In the rows, zero is written as 128.
First come named moves, each a turn or a mirror, each shown by rows before and after it. For each pair of rows after them, which moves, in which order, take the first row to the second? The first pair is done for you.
rutav:
[102 119 129 134 144 111 118 117 154 116 134 135 134 101 122 109 130 115
 116 157] -> [106 108 139 122 151 107 112 129 152 119 124 128 138 119 119 104 134 118
 113 151]
[ 81 164 152 120  68 185 148  91 121 134 156  78  87 188  91  86 115 106
 193  85] -> [ 86 155 157 108  79 182 138 100 116 142 148  76  89 202  96  82 123 110
 189  82]
[145 112 171 117 138 131 113 131 162 130 137 107 118 152 104 129 132 110
 121 116] -> [136 131 152 150 118 136 132 102 165 121 160 127 114 115 106 136 119 106
 124 133]
Zukul:
[ 91 165  96 131  73 123 130  76 149 107 161 120 132 113 129 131  87 126
 153 147] -> [141 104 156 159 126  98  68 145 161 120 125 121 161 100 131 141  89 111
  99 151]
[ 93 135  95 126 115 120 175 114  89 128 128 137 138  78 150 141 113 168
 116 176] -> [117 101 124 139 142 101 143 148  97 132 109 138 147  68 152 150 115 160
  84 182]
[148 105 111  94 135 149 114 128  86 102 114 124 134 185 136 133 158 142
 139 133] -> [151 105 113  94 137 148 114 130  88 105 115 121 138 184 136 137 158 142
 135 129]
puno:
[109 148 115 130 119 126 157 128 123 126 118 140 130 121 114 133 141 127
 148 116] -> [116 147 102 135 126 119 150 116 145 104 143 130 123 129 129 127 117 126
 127 133]
[ 80 149 111 165  65 153 153 122  76 161 119 163 144  90  80 124 133 128
 146  99] -> [ 98 150  95 149  99 134 126  85 153 106 203 128 138 130 128  94  57 130
  92 141]
[163 102 139 115 164 103 116 122 102  89 134 120 106 134 162  97 134 109
 120 113] -> [159 104 145 121 150 111 124 137  72 102 106 133 105 123 145 106 160 109
 138 100]
Pairs:
Each pair is 2 to 3 moves apart.
[123 139 122 165 110 136 150 122  96 144 115 144 134  82 111 144 145 108
 145 111] -> [146 111 151 151 137 128 124 150  99 155  95 135 143 107 109 140 155 108
 133  99] => Zukul, rutav
[152 127 150 193 101 133 119 115 172 147 143 127 114  61 139 143  66 106
  65 176] -> [ 94 190  94  95  69 157 171  65 150 142 153  93  94 160 130 103 101 149
 148 141] => rutav, Zukul
[152 133 169 153 115 121 116 168 111 161  70 155 141  82  92 137 148 110
 128 100] -> [122 177 129 159  77 138 155 122 106 148 100 163 124  71  94 137 141 116
 158 103] => rutav, Zukul
[ 76 148  86 132 109 151 101 104  89  74 107  98 154 104 151 161 173 181
 198 152] -> [105 107 130 118 147 133  61 159  93  83  77  87 169 128 151 159 187 181
 173 143] => rutav, Zukul
[ 60 136  70 162 119 126 125 142  55 145 146 186 165  34 177 155 114 135
 156 169] -> [100  74 127 131 180 102  68 217  55 159  96 162 185  89 173 144 141 140
 128 151] => Zukul, rutav
[108 157  90 140 104 136 152  82 141 108 171 139 120 110 147 125  93 120
 136 144] -> [115 129 118  74 141 124 132 126 135 121 134 102 132 200 141  98 132 144
 144 108] => rutav, Zukul
[118 152 111 141 122 126 168 107 192  90 202 123 109  92 129 139  93  89
 124 179] -> [109 139 116  57 146 124 163 124 177 102 173  84 109 190 123 107 127 121
 158 145] => rutav, Zukul
[125 137 145 168  76 147 117 101 146 118 157 136 114  89  74 133 138  76
 137 111] -> [113 144 143 106  85 148 121 106 133 128 143 110 115 157  75 110 163  98
 163  85] => rutav, Zukul
[160 109  49 148 139 117 152 134  80 135 108 190 152  47 158 152 141 162
  92 154] -> [120 134  23  89 133 129 183 111  65 135 106 162 140 114 154 129 164 193
 137 126] => rutav, Zukul
[128 139 120 111 142 153 132 154 156  77 150 143 116  61 130 124 148  90
  84 174] -> [135 121 135  60 173 143 113 180 153  88 122 116 119 120 126 109 172 103
  92 149] => Zukul, rutav
[132 114 106 108 152 104 120 178 101 157  55 144 136 152 108 142 172 151
  98  85] -> [135 131  91 176 126 109 130 152 116 147  85 182 132  71 113 167 140 127
  79 122] => rutav, Zukul
[112 113 161 161 121 138  79 150 101 137 111 131 145 120 151 150 144 163
 113 104] -> [ 92 143 137 177  91 142 106 118 102 132 132 142 134 102 152 157 135 160
 127 115] => rutav, Zukul
[154 103 111 127 154  96 117 172  65 159  76 147 148  90 141 135 153 153
 104 127] -> [122 138  78  86 129 107 147 139  52 155  91 135 141 130 139 116 165 173
 148 115] => Zukul, rutav
[112 132 147  96 125 142 136 129 120 142 110 117 124 169 117 113 140 142
 156 108] -> [110 155 125 152  97 152 155 100 132 133 136 148 121 101 120 132 113 121
 148 126] => Zukul, rutav
[166  83 155 159 174  97  68 165 144 126 123 147 143  98 145 153  96 122
  71 152] -> [ 96 173  75 153  94 139 152  70 128 108 180 154 111  86 145 146  86 137
 138 158] => rutav, Zukul
[150  84 210 135 172 114  96 186 111 142  78 114 145 124  97 145 128 137
 111 112] -> [ 88 158 140  74 121 148 164 111  90 129 106  94 117 176  89 120 147 168
 186  91] => Zukul, rutav
[139 123 107 143 142 119 122 120 131 133 131 128 134 106 139 122 116 140
 107 138] -> [136 112 112 118 153 118 117 132 127 132 117 117 135 137 138 119 125 151
 116 124] => Zukul, rutav
[164 177 152 122 175 117 149 106 123 145 155 155 173 117 134 165 136 131
 109 186] -> [147 190 140  98 163 122 164  93 118 147 159 146 165 142 130 153 143 148
 130 175] => rutav, Zukul
[144 109 108 164 162  95  78 159 129 161 117 120 144  90 143 170 158 140
 100 114] -> [106 164  60 165 114 113 123  99 120 150 154 131 128  78 142 167 148 145
 137 115] => rutav, Zukul
[137 117 119 152 125 125 138 148 117 138 107 155 130  97 141 145 144 133
 111 136] -> [134 112 121 113 138 126 135 155 111 146  93 137 128 137 143 132 159 149
 123 118] => Zukul, rutav
[123 117 145  90 139 139 118 144 169 112 118 124 108 141 173 113 148 123
 103 126] -> [119 120 139 128 129 142 126 133 173 103 136 141 109 100 172 124 127 110
  93 134] => rutav, Zukul
[169 102  95 122 165 103  94 143 131 128 143 119 133 120 134 130 120 169
 134 152] -> [147 119  85  99 141 118 124 132 104 143 124 119 130 136 120 129 146 175
 177 127] => Zukul, rutav, puno
[131 112 170 143 138 132 117 169 113 146  86 139 129 105 124 156 173 125
 131 122] -> [110 151 134 167 105 145 148 136 110 134 116 153 111  74 124 161 159 122
 143 130] => rutav, Zukul
[ 88 155 150  95  87 155 143 116 117 130 129 110 125 178 101 122 156 119
 184  99] -> [108 150 150 179  70 148 141 108 135 122 148 151 127  79 110 152 118  90
 144 138] => Zukul, rutav
[116 124 144 150 113 120 135 149 140 139 100 141 124  91 101 138 134  89
 133 101] -> [ 98 149 106 113 115 122 149 104 164 113 149 113 109 140 128 113 114 108
 141 109] => puno, rutav, Zukul
[145 133 146 163 133 110 117 112 155 101 140 107 119  94 111 134  85  89
 113 114] -> [111 164 123 121 116 121 142  88 143  96 147  91 113 135 104 111 104 109
 153 101] => rutav, Zukul
